Each second row below is the first row of its pair, turned about zero in one of two ways (a turn may also mirror it), then rescaled, with some noise.
Each pair is followed by the number of its way, counting from 0 in the order the ways first appear.
[ 0.3 -0.4  0.1 -0.1 -0.5  0.7 -0.6  1.  -1.4 -1.4  0.   1. ]
[ 0.6  0.9  0.8 -0.6  0.2  1.   0.3 -1.1  0.5 -1.2 -0.6  0.4] 0

[ 0.   0.3  0.  -0.4  0.1 -0.3  0.1 -0.5 -1.1 -0.8 -0.5  0.5]
[ 1.   0.5 -1.   0.  -0.1  0.8  0.1 -0.1 -0.1 -1.2 -0.2 -0.1] 0

[-1.   1.2 -1.9  1.1  0.3  0.8  0.3  0.4  0.9  1.2  0.1 -1.8]
[ 0.2  0.1  0.1  1.2 -2.  -1.   0.3  0.2  1.7  1.7  0.   0.7] 0

[ 0.  -0.6  1.9  0.2  0.1 -0.2 -0.6 -1.5  2.7 -0.8 -0.8  1.5]
[-0.1  1.3 -0.5 -1.   0.2  0.2 -0.3  0.1 -2.3  0.2  1.1 -2.2] 0

[ 0.3  1.4 -0.8  0.8 -0.7  0.2  1.3 -0.6 -0.7  1.  -1.1 -0.4]
[-1.  -0.4  0.9  0.   0.9  0.9  1.   1.   0.5  0.  -0.3  1.2] 1

[-0.8  0.1 -0.5 -0.3  0.6  0.4  1.8 -1.3  0.6 -1.6 -0.9  1. ]
[ 2.1  1.4 -0.9  0.4 -0.5 -0.5  0.8  0.6 -1.2 -0.6  0.9 -1.3] 0

[-0.8  0.9  1.3 -1.8  1.6  1.2  2.5 -0.9 -1.   2.3  0.9 -0.3]
[ 1.4  1.2 -2.5  2.2  0.5  1.1 -1.9  0.6 -0.3  0.9 -0.5  1.5] 0

[-0.5  0.9  0.1 -1.2  0.7  0.1  1.7  0.6  0.1 -0.8  0.5 -0.1]
[ 1.1  1.3 -1.3  1.3  0.4 -0.9 -0.4 -0.1 -0.2 -0.8 -0.3 -0.1] 0

[ 0.  -0.7  1.8  0.3 -0.6 -1.  -1.1 -1.   2.2 -1.4  0.9  1.8]
[-1.5  0.9  0.  -1.3  0.9  0.3 -0.6  1.  -1.5 -0.7  0.7 -2.3] 0

[ 0.7 -3.   3.8  1.4 -1.9 -1.7 -3.4 -1.7  3.5 -1.2 -0.3  1.6]
[-2.8 -0.3  0.2 -3.9  1.7  1.1  0.7  0.7 -2.9  0.5  1.2 -3. ] 0

[-0.3  0.1  0.9 -1.3  0.9  1.1  0.6 -0.2 -0.2  0.3 -0.1 -0.2]
[ 0.  -0.3 -1.5 -0.6  0.3 -0.8 -0.4  0.   0.8  0.1  0.3 -0.3] 1

[ 0.3 -0.2 -1.2  0.7  0.8  0.1 -1.   1.3  0.4  0.9  0.1 -2.1]
[ 0.4 -0.8 -0.1 -0.2  0.3  0.9  1.1 -1.2 -0.3 -1.1 -1.4 -1.8] 1

[ 0.5 -0.2  0.5 -0.2 -0.5 -0.3  1.2  0.3 -0.6 -0.7 -0.4  0.4]
[ 0.6 -0.4  0.1 -0.2 -1.   0.  -0.3 -0.4  0.1  0.7  0.3  1. ] 1

[-0.4  0.  -1.2  0.5 -0.4  0.3  1.  -0.2 -1.2 -0.2 -0.3  0. ]
[ 0.4 -0.1  0.7  0.9  0.6 -0.1  0.5  0.2  0.7 -0.5  0.3  1. ] 1

[ 0.8  0.4 -0.5  0.  -0.1 -1.1  0.   0.2 -0.6 -0.8 -0.2  1. ]
[-0.2 -0.5  0.5  0.7 -0.1  0.   0.   0.3  0.3 -1.8  0.  -0.2] 0

[ 0.1 -0.2  0.8 -0.3 -0.7 -0.7 -0.7 -0.7  0.1 -1.2 -0.5  1. ]
[-0.2  0.5 -0.5 -0.6  0.7  0.7  0.7  0.2 -0.4 -0.9 -0.2 -1.5] 0

[-0.3  0.2 -0.3 -0.4 -0.4 -1.2  0.5  0.3  0.8 -0.2  0.2 -0.5]
[-0.2  0.3  0.   0.8  0.8 -0.6  0.   0.5  0.3 -0.2 -0.1 -0.5] 0

[-2.8  2.3 -2.1  1.3  0.8  2.1  3.1 -1.  -0.6 -0.2 -0.6 -1.8]
[-1.5 -1.2  0.1  1.8  1.2 -1.5  3.3  1.7  1.2 -1.3 -0.6  0.8] 1

[-0.6  0.9  0.5 -1.   1.2  0.3  1.5 -0.1 -0.6  1.4  0.9 -0.8]
[ 0.6  0.6 -1.9  1.8  0.  -0.1 -0.9  0.4 -0.3  0.6 -0.4  1.2] 0

[ 1.8 -1.7 -0.6 -0.2  0.  -1.3 -4.3  1.2  0.4  0.1  0.3 -0.1]
[-1.9 -2.4  1.8 -1.9  0.  -0.1 -0.3 -1.1 -0.5  0.8 -2.1 -0.5] 0

[-0.1 -0.9 -1.   1.8 -0.4 -0.6 -1.   0.3 -1.8 -0.7  0.8  1.5]
[ 0.2  0.3  2.1 -1.1 -0.8  1.2  0.6  1.5 -0.5 -1.6 -0.6  0.7] 0

[-0.2  0.2 -0.7  0.3 -0.5 -1.3  0.  -0.5 -0.6  0.3  0.1  0.2]
[ 0.2 -0.5 -0.4  0.7 -0.1  0.3  0.1  1.   0.8 -0.2 -0.2 -0.3] 0

[ 0.2 -0.8  3.3  0.1  0.1  1.5 -2.1 -1.5  4.9  0.1 -0.5  0.6]
[-1.5  1.2 -0.7 -2.3  0.   0.5 -1.1 -1.2 -2.6  2.5  2.4 -2.7] 0

[-0.2  0.1  0.  -0.1 -0.5 -0.1 -0.6 -0.3 -0.1  0.2  0.3 -0.2]
[ 0.1  0.2 -0.3  0.6  0.   0.3 -0.5 -0.1  0.3 -0.4  0.2 -0.5] 1

[-0.8  0.9 -0.3 -1.1  1.  -0.6  1.7 -0.2 -0.8  0.9  1.7 -1. ]
[-1.2 -1.  -0.3  0.7  1.5 -1.3  0.  -1.6 -0.2  0.4  0.1  0.2] 1

[ 0.4 -1.3  0.1 -0.1  0.2 -1.3 -3.5  1.1  0.  -0.5  0.2 -0.5]
[-1.1 -1.1  1.4 -1.4  0.4  0.   0.5 -0.6 -0.9  0.3 -1.9 -0.9] 0

[-0.9  1.7  0.4 -0.3  0.1  2.2  1.5  0.1 -2.4 -1.6 -1.   0.1]
[ 1.7  2.2 -1.6  0.2 -1.   1.2  0.9 -1.   0.8 -1.6 -0.4  0.9] 0

[ 1.2 -1.5 -0.9  0.4  0.3 -1.5 -4.3  1.   1.6  1.2  1.2 -0.4]
[-1.9 -1.5  2.7 -1.1  0.2 -0.3 -1.   0.1 -0.4  1.5 -1.9 -0.6] 0

[ 0.7 -0.3  0.7  0.  -0.8  1.1  0.4  0.7 -0.2  0.6  0.2  0.3]
[ 0.9  0.1 -0.3 -1.1  0.7  0.1 -0.8 -0.6  0.8 -0.1  1.1  0.4] 0

[-0.2  1.3 -1.3  1.2  0.   1.1  3.  -0.6 -0.8  0.5 -0.4 -0.7]
[ 1.6  0.4 -1.2  1.6 -1.3 -0.2  0.2  0.9  1.5 -0.7  1.3  1.5] 0

[ 0.   0.   0.5  0.5  0.7 -0.6  1.1 -0.4  0.9  0.7 -0.2  0.1]
[-0.7  0.5  0.5  0.  -0.9 -0.3  0.2  0.  -0.4 -0.1  0.  -0.7] 1

[ 0.9 -0.1  0.6  0.2 -0.5 -1.  -1.5  0.6 -0.6 -0.1 -0.2  0.9]
[-0.8 -0.6  0.5 -1.1  0.2  0.5  0.3 -0.7 -0.3 -0.9 -0.3  0.2] 0

[ 0.4 -0.4  0.   0.3 -0.5 -0.6  0.1  0.3  0.4  0.4  0.5 -0.1]
[-0.1  0.4  0.4  0.8 -0.1  0.5 -0.8 -0.2 -0.2  0.1 -0.6 -0.6] 1

[ 1.6 -0.4  1.8  0.9 -1.1 -1.6 -1.   0.  -0.4 -1.5  0.2  1.8]
[-1.1 -0.5  0.3 -2.   0.8  0.8  0.   0.2 -0.4 -2.3  0.9 -0.5] 0

[ 0.2 -0.3 -0.8 -0.3 -0.5 -0.2  0.1 -0.4 -1.  -0.8  0.6  0.9]
[ 1.2  0.6  0.2  0.1  0.3 -0.9 -0.4 -0.5  0.3 -0.3  0.5  1. ] 1

[-1.   2.2 -1.2  0.5  0.3  3.3  3.5 -1.2 -1.9 -1.1 -1.3 -0.8]
[-1.  -2.3  0.3  0.6  0.5 -1.6  1.6  2.6  2.  -1.6 -0.5  2.4] 1

[-1.3  0.5 -0.6  0.1  0.1  1.3  0.5  0.7  0.6 -0.3 -0.3 -0.9]
[ 0.6  1.3 -0.2  0.6 -0.8 -0.5  0.7 -0.3  0.5  0.9 -0.7 -0.1] 0

[ 0.6  0.   0.5 -0.4 -0.5 -0.3  1.  -0.8  0.3 -1.1  0.1  1.4]
[ 0.6  0.8  0.6 -0.2 -0.7 -0.9 -0.2  0.8 -0.2  0.9  0.6  1. ] 1

[ 0.1  0.2 -0.6 -1.   0.  -0.8  0.8 -0.4 -1.3  1.   1.8  0.4]
[-0.2  0.1  0.5  0.4  1.3 -0.6 -0.5 -2.   0.5  0.3  0.7  0.5] 1

[ 0.3 -1.1  1.3  0.6 -1.3 -0.6 -0.6 -0.5  0.3 -0.3 -0.3  0.2]
[ 0.8  1.2  0.   0.6 -1.7  1.1 -1.   0.5 -0.5  0.7  0.5  0.1] 1

[ 1.1 -0.1  0.  -0.3  0.8  0.1  0.5  0.   0.9 -1.4 -0.9  0.9]
[ 1.2  0.2 -0.2  0.   0.  -0.6 -0.3 -0.8 -1.2 -1.1  0.8 -0.6] 0

[-0.2  1.2 -0.9  1.   0.4  0.4  2.3 -0.7 -0.6  0.2 -0.9 -0.4]
[ 1.1  0.2 -1.3  1.8 -1.5 -0.3  0.8  0.5  0.2 -1.   0.9  0.8] 0

[ 1.  -3.1 -0.7 -0.6  0.9 -1.3 -7.2  2.9  2.8  1.4  0.7 -2.5]
[-3.4 -2.6  3.4 -2.9  0.2 -1.8 -0.2 -2.1 -1.   4.1 -3.1 -1. ] 0

[ 0.5 -0.1  1.9 -0.5 -0.6  0.3 -1.1 -0.8  0.1 -2.  -1.7  1.9]
[ 1.2  2.  -0.7 -0.9 -1.7 -0.1 -1.1  2.2 -0.3  0.3  1.2  1. ] 1

[-0.7  1.1 -1.3 -1.6  0.8  1.3  2.4  0.2 -0.3  0.8 -0.3 -0.9]
[ 2.2  1.2 -1.3  2.3 -0.2 -0.5 -0.5 -0.4  0.8  0.3 -0.6  0.7] 0

[ 0.   0.5  0.3 -0.2 -0.4 -0.9  2.2 -0.3 -1.3 -0.3 -0.7 -0.2]
[-0.5 -0.5  0.2  0.9  0.   0.5  0.7  0.1 -0.2  0.7  0.7  2. ] 1

[ 0.2 -1.3  0.3 -1.6 -0.2 -0.1 -4.6  1.9  0.9 -1.1 -1.1 -1.4]
[ 3.8  1.1 -3.1 -0.9 -0.7  1.4  0.  -0.4 -0.9 -0.1  0.1 -2.6] 1

[ 0.8 -0.6  1.4 -2.2  0.1  2.4  0.1  1.5  0.4 -0.3  0.   0.6]
[ 1.1 -0.8 -1.8 -0.9 -1.4 -0.8 -1.1  0.   1.7  1.3 -0.3 -0.4] 1

[-0.8  0.3 -0.8 -1.3  0.9  0.   1.   0.2 -1.2  1.4  0.9 -1. ]
[-0.2 -1.2 -0.9  0.8  1.2 -0.7  0.3 -1.4  0.7 -0.3  0.5 -0.1] 1

[ 0.3  0.8 -0.5  1.1  0.8  0.8  2.6 -0.7 -1.2 -0.1 -1.3  0.1]
[-1.3 -1.1  0.6  0.1 -0.8  0.   1.3  0.6  0.9 -0.6  0.3  1.8] 1

[-0.1  0.6  0.1  0.2 -0.9  0.3  0.8 -1.2 -1.2  0.3 -0.6  0.1]
[ 0.1 -0.3  0.6  0.3  0.5  0.3 -0.3  1.1  0.9 -0.3  0.6  1.1] 1

[ 0.5  0.2  0.   1.2 -0.1  0.1  0.   0.4 -0.5  0.3 -0.4  0. ]
[ 0.2 -0.2  0.2 -0.2 -0.4  0.6 -0.1 -0.1 -0.2 -0.6  0.7  0.5] 0

[ 0.7 -0.7  0.5  0.2 -0.7 -0.8 -0.3  0.  -0.9 -0.4 -0.5 -0.3]
[ 1.2  0.2  0.   0.5 -0.8  1.6 -0.7  0.1 -0.7  0.3  1.   0.8] 1

[ 0.2 -1.2 -0.6  0.4  0.3 -1.4 -4.1  1.9  2.1  2.1  0.7 -1.2]
[-2.3 -2.   3.1 -0.9  0.3 -0.4 -0.5 -0.5 -0.7  3.  -1.4 -0.6] 0

[-0.9 -0.1 -0.5 -1.1  0.3 -1.7  1.   0.4 -1.1  2.6  2.2 -0.4]
[-1.4  0.1  0.2  1.   1.7 -0.2 -0.9 -2.4  0.7  0.3  0.1  0. ] 1

[-0.3  0.  -1.7  1.9  0.5  0.3 -0.1  0.3  0.8  2.1  1.1 -0.4]
[-0.1 -0.5  1.2  0.8 -1.3 -0.4 -0.7  1.1  0.6  1.2  0.7  1.2] 0

[-0.9  0.6 -1.7  1.   0.   1.5  1.9 -0.3  0.6  0.7  0.2  0.3]
[-1.2 -0.1  1.1  0.6  0.3 -0.5  1.   0.6  1.5 -0.7 -1.1 -0.2] 1

[-0.6  0.3 -0.3 -0.4 -0.4 -0.3 -0.6  0.8 -0.9  0.2  0.7 -0.6]
[ 0.7 -0.3 -0.8  0.3  1.   0.8 -0.2 -0.7 -0.2  0.  -0.4 -0.5] 1

